Each row is where one point has got to under a steady rotation. How many steps took it there?
The counts run from 0 to 527.
98, 139, 129, 117, 122, 138, 131, 136, 108, 94, 127, 117, 121, 114, 152, 140, 144, 170, 114, 159, 120, 106, 97, 104, 97, 135, 94, 100, 95, 141, 135, 161, 129, 141, 116, 136, 158, 130, 127, 122, 142, 133, 142, 110, 158  509
126, 136, 150, 134, 105, 152, 130, 146, 104, 110, 118, 95, 156, 103, 122, 131, 116, 166, 104, 108, 102, 118, 129, 142, 140, 108, 118, 120, 127, 143, 134, 120, 120, 125, 150, 128, 86, 183, 117, 125, 131, 166, 112, 105, 146  519
121, 108, 109, 128, 107, 98, 128, 124, 107, 134, 112, 124, 89, 123, 136, 94, 134, 108, 116, 145, 150, 116, 134, 176, 105, 101, 136, 143, 137, 143, 121, 137, 105, 131, 127, 134, 141, 91, 110, 109, 98, 116, 155, 111, 144  181
117, 101, 139, 106, 111, 146, 138, 145, 100, 124, 104, 99, 118, 119, 135, 133, 144, 145, 109, 169, 133, 112, 81, 103, 101, 149, 96, 106, 100, 146, 123, 153, 134, 116, 101, 154, 136, 136, 125, 124, 149, 130, 137, 110, 140  510
106, 122, 154, 129, 125, 114, 151, 129, 148, 105, 118, 98, 158, 110, 126, 167, 127, 142, 109, 97, 123, 128, 79, 107, 133, 141, 103, 94, 128, 133, 136, 102, 126, 119, 116, 126, 125, 173, 96, 124, 163, 127, 133, 126, 149  291
135, 108, 118, 100, 125, 121, 126, 135, 95, 129, 131, 112, 85, 109, 133, 121, 132, 174, 120, 168, 123, 134, 137, 110, 129, 97, 102, 157, 115, 152, 125, 148, 121, 100, 121, 157, 131, 131, 122, 135, 110, 144, 121, 114, 163  527
123, 105, 144, 132, 132, 143, 116, 116, 118, 116, 157, 131, 129, 141, 111, 110, 124, 141, 123, 150, 121, 137, 116, 194, 83, 141, 113, 131, 112, 137, 152, 149, 120, 181, 151, 119, 143, 139, 112, 128, 134, 142, 122, 121, 122  190
150, 95, 137, 136, 135, 127, 103, 118, 125, 143, 104, 139, 124, 151, 144, 118, 138, 91, 123, 156, 132, 113, 98, 147, 89, 131, 123, 166, 130, 99, 150, 136, 140, 138, 123, 165, 120, 119, 139, 128, 116, 71, 118, 136, 131  396
112, 150, 154, 141, 94, 107, 120, 145, 170, 153, 140, 116, 129, 148, 130, 128, 130, 89, 113, 86, 123, 129, 111, 147, 115, 130, 158, 133, 141, 103, 119, 111, 103, 172, 147, 124, 97, 133, 115, 130, 114, 132, 132, 142, 126  416
159, 111, 120, 127, 110, 103, 124, 121, 146, 154, 153, 137, 99, 162, 120, 136, 123, 89, 114, 111, 113, 128, 96, 142, 125, 107, 152, 156, 129, 100, 163, 140, 104, 120, 152, 130, 134, 125, 139, 122, 105, 144, 115, 168, 159  196
128, 140, 118, 113, 118, 104, 139, 125, 130, 133, 120, 98, 110, 101, 112, 131, 105, 130, 132, 128, 142, 127, 113, 94, 143, 117, 133, 105, 104, 149, 96, 104, 115, 105, 104, 99, 99, 103, 150, 141, 145, 145, 143, 121, 147  284
109, 134, 126, 107, 111, 112, 126, 133, 146, 121, 176, 141, 119, 135, 109, 139, 140, 161, 152, 133, 130, 136, 96, 148, 147, 120, 137, 101, 111, 91, 121, 119, 98, 133, 130, 127, 157, 148, 122, 138, 109, 95, 145, 152, 127  361
96, 116, 116, 93, 139, 118, 92, 141, 100, 117, 127, 105, 108, 122, 134, 111, 140, 145, 142, 176, 150, 120, 118, 149, 118, 115, 115, 109, 120, 100, 113, 145, 106, 146, 119, 128, 138, 129, 90, 121, 118, 98, 126, 135, 126  134
175, 130, 108, 125, 144, 125, 111, 147, 92, 116, 155, 137, 122, 143, 135, 120, 132, 147, 134, 162, 101, 132, 115, 158, 110, 92, 151, 159, 147, 95, 128, 167, 108, 131, 114, 140, 138, 114, 144, 138, 121, 116, 115, 135, 123  150
146, 107, 149, 152, 162, 116, 135, 87, 133, 115, 112, 122, 125, 101, 107, 123, 117, 125, 107, 129, 123, 108, 135, 139, 99, 112, 139, 121, 126, 145, 104, 130, 85, 118, 118, 116, 120, 92, 111, 135, 110, 136, 105, 146, 153  5
109, 116, 118, 98, 150, 118, 87, 151, 95, 136, 116, 99, 135, 127, 140, 103, 144, 124, 143, 181, 174, 151, 114, 140, 108, 133, 114, 139, 125, 119, 113, 146, 115, 150, 118, 131, 129, 113, 106, 106, 143, 108, 129, 113, 140  135
140, 126, 117, 146, 102, 144, 129, 126, 98, 107, 110, 84, 159, 128, 113, 141, 106, 147, 127, 147, 130, 122, 109, 107, 141, 108, 126, 166, 124, 148, 146, 108, 111, 100, 118, 146, 122, 120, 149, 130, 141, 132, 113, 102, 174  296
155, 89, 127, 150, 150, 88, 149, 97, 119, 125, 124, 156, 134, 121, 123, 124, 141, 121, 117, 100, 113, 121, 116, 186, 102, 123, 142, 122, 139, 117, 132, 158, 104, 129, 137, 145, 134, 130, 94, 116, 128, 115, 132, 140, 150  177
125, 130, 155, 108, 135, 168, 115, 117, 127, 134, 113, 92, 133, 153, 122, 150, 98, 109, 111, 144, 127, 129, 93, 112, 97, 163, 124, 132, 109, 116, 128, 148, 129, 141, 134, 126, 120, 132, 120, 136, 151, 145, 112, 181, 138  465
128, 161, 145, 137, 132, 96, 129, 107, 137, 126, 132, 155, 91, 152, 116, 117, 138, 103, 130, 126, 122, 141, 143, 105, 132, 100, 170, 167, 124, 112, 108, 154, 114, 128, 135, 133, 136, 79, 143, 130, 115, 139, 151, 143, 156  428
144, 116, 108, 156, 92, 126, 141, 137, 116, 118, 107, 90, 147, 105, 120, 157, 98, 168, 126, 137, 114, 127, 90, 109, 123, 133, 122, 147, 138, 131, 124, 99, 119, 93, 107, 133, 127, 127, 129, 128, 129, 123, 115, 129, 178  295
136, 130, 118, 134, 104, 95, 161, 123, 148, 112, 121, 150, 88, 100, 139, 101, 135, 115, 100, 148, 133, 119, 102, 146, 116, 132, 133, 133, 147, 142, 120, 136, 111, 153, 139, 102, 138, 94, 136, 99, 118, 156, 160, 110, 136  210
118, 152, 156, 109, 101, 130, 117, 118, 131, 135, 122, 157, 95, 132, 95, 108, 110, 121, 113, 154, 152, 123, 137, 136, 129, 123, 144, 135, 109, 140, 93, 137, 113, 152, 153, 104, 123, 94, 113, 149, 92, 152, 151, 152, 111  431
136, 125, 182, 127, 134, 141, 116, 121, 144, 148, 145, 150, 133, 174, 100, 142, 118, 108, 134, 106, 101, 151, 116, 163, 112, 140, 154, 149, 123, 118, 122, 135, 127, 169, 154, 131, 110, 150, 131, 154, 128, 128, 124, 151, 118  418
163, 134, 168, 152, 133, 142, 150, 109, 102, 104, 115, 149, 162, 128, 117, 130, 134, 120, 102, 120, 119, 148, 116, 172, 116, 138, 139, 170, 152, 138, 139, 163, 116, 153, 146, 137, 122, 128, 108, 101, 114, 125, 120, 126, 130  422
106, 136, 116, 136, 101, 99, 119, 132, 97, 122, 131, 127, 128, 100, 128, 117, 135, 156, 161, 113, 148, 147, 135, 162, 152, 103, 148, 120, 137, 89, 107, 146, 114, 95, 134, 151, 126, 134, 88, 139, 113, 117, 142, 135, 166  130
129, 139, 134, 116, 131, 100, 114, 123, 123, 140, 132, 130, 156, 101, 111, 129, 139, 114, 157, 141, 139, 149, 129, 99, 172, 97, 134, 114, 126, 120, 110, 131, 132, 89, 116, 143, 93, 123, 134, 143, 142, 105, 184, 115, 132  330
151, 114, 116, 143, 109, 105, 129, 142, 149, 133, 130, 112, 140, 109, 137, 139, 132, 131, 166, 130, 129, 157, 105, 138, 136, 148, 130, 134, 121, 114, 136, 96, 158, 117, 105, 134, 99, 137, 159, 118, 147, 83, 149, 101, 158  341
119, 117, 177, 136, 111, 162, 125, 100, 135, 94, 143, 110, 155, 165, 120, 142, 124, 120, 89, 136, 125, 114, 79, 118, 96, 145, 117, 131, 116, 152, 131, 137, 107, 149, 124, 142, 136, 118, 132, 123, 135, 114, 113, 117, 99  18
146, 173, 134, 156, 92, 152, 165, 123, 145, 80, 120, 135, 161, 111, 118, 145, 120, 168, 108, 109, 122, 111, 95, 125, 131, 152, 129, 125, 148, 132, 120, 132, 131, 134, 122, 109, 122, 141, 135, 122, 127, 152, 128, 144, 132  45
157, 158, 157, 145, 94, 163, 152, 116, 139, 108, 135, 137, 159, 124, 106, 149, 113, 160, 126, 121, 139, 140, 97, 126, 137, 178, 138, 140, 138, 148, 117, 132, 139, 135, 119, 112, 108, 136, 158, 131, 142, 158, 137, 154, 110  44
162, 147, 114, 135, 129, 148, 127, 124, 112, 134, 111, 115, 158, 115, 134, 151, 116, 128, 128, 137, 132, 132, 100, 92, 112, 136, 133, 134, 142, 99, 120, 165, 128, 104, 105, 144, 114, 128, 141, 142, 163, 163, 128, 167, 152  495
138, 130, 137, 137, 103, 123, 130, 132, 116, 131, 109, 155, 158, 100, 113, 121, 151, 129, 125, 139, 156, 128, 132, 163, 151, 108, 134, 150, 168, 118, 122, 134, 128, 125, 148, 140, 116, 161, 107, 113, 87, 94, 163, 128, 108  375
127, 135, 143, 102, 159, 122, 148, 99, 102, 121, 85, 115, 93, 117, 139, 125, 112, 111, 99, 125, 113, 99, 129, 117, 115, 120, 144, 122, 114, 138, 132, 161, 139, 150, 131, 109, 111, 118, 117, 105, 111, 134, 109, 155, 135  453
116, 131, 146, 137, 96, 118, 131, 164, 124, 126, 141, 139, 151, 132, 141, 116, 174, 152, 138, 118, 120, 140, 130, 170, 128, 128, 125, 144, 133, 116, 136, 130, 132, 168, 148, 141, 134, 175, 140, 118, 132, 120, 162, 86, 128  143
139, 118, 149, 128, 130, 92, 169, 116, 128, 132, 98, 144, 94, 130, 122, 132, 115, 83, 106, 98, 118, 131, 106, 126, 129, 150, 161, 122, 116, 164, 105, 142, 116, 126, 131, 119, 120, 104, 120, 115, 135, 156, 153, 133, 168  456
122, 154, 140, 125, 106, 154, 156, 143, 136, 124, 118, 133, 141, 131, 141, 154, 150, 143, 92, 118, 110, 122, 91, 89, 109, 140, 114, 126, 140, 112, 139, 158, 139, 132, 127, 157, 130, 160, 123, 134, 146, 144, 146, 147, 109  492
145, 140, 118, 142, 140, 125, 133, 98, 148, 105, 95, 114, 147, 119, 139, 116, 130, 92, 80, 116, 108, 104, 119, 131, 104, 127, 121, 134, 150, 118, 165, 136, 123, 157, 151, 106, 101, 113, 131, 109, 134, 154, 114, 146, 143  222
142, 141, 151, 135, 123, 163, 133, 110, 127, 87, 105, 147, 160, 138, 116, 142, 133, 161, 91, 151, 117, 108, 94, 95, 112, 148, 93, 154, 126, 144, 144, 156, 143, 126, 116, 146, 130, 138, 133, 121, 134, 115, 117, 134, 127  47
106, 115, 159, 107, 159, 120, 130, 89, 133, 108, 146, 149, 109, 140, 126, 131, 134, 102, 132, 137, 141, 147, 110, 151, 107, 149, 160, 106, 110, 95, 142, 177, 141, 156, 137, 127, 145, 124, 112, 107, 135, 97, 144, 159, 124  407
109, 133, 180, 110, 153, 128, 165, 113, 119, 115, 100, 144, 120, 111, 126, 130, 141, 147, 125, 121, 125, 135, 117, 97, 128, 155, 112, 92, 127, 139, 116, 153, 165, 114, 113, 122, 94, 158, 108, 118, 142, 111, 149, 139, 107  59
147, 134, 153, 149, 130, 131, 142, 131, 129, 121, 111, 108, 135, 142, 131, 143, 107, 143, 101, 113, 85, 131, 105, 124, 95, 133, 121, 163, 113, 138, 126, 115, 106, 151, 131, 126, 118, 121, 131, 136, 134, 177, 93, 133, 185  468
135, 145, 135, 158, 119, 119, 119, 94, 132, 125, 88, 118, 137, 125, 150, 140, 123, 132, 108, 132, 132, 127, 101, 63, 122, 139, 122, 172, 150, 99, 141, 143, 123, 105, 116, 140, 100, 98, 134, 131, 130, 128, 114, 154, 158  50
158, 107, 141, 140, 129, 170, 131, 114, 132, 126, 103, 131, 148, 120, 108, 117, 106, 109, 91, 155, 125, 111, 110, 153, 82, 149, 113, 147, 148, 141, 137, 143, 123, 152, 140, 108, 110, 124, 138, 143, 138, 138, 114, 130, 102  220
136, 130, 140, 102, 122, 123, 93, 143, 137, 138, 127, 137, 106, 132, 114, 91, 142, 96, 135, 169, 144, 128, 122, 152, 147, 125, 135, 126, 95, 137, 125, 126, 148, 162, 131, 115, 91, 111, 161, 121, 123, 97, 142, 119, 107  385
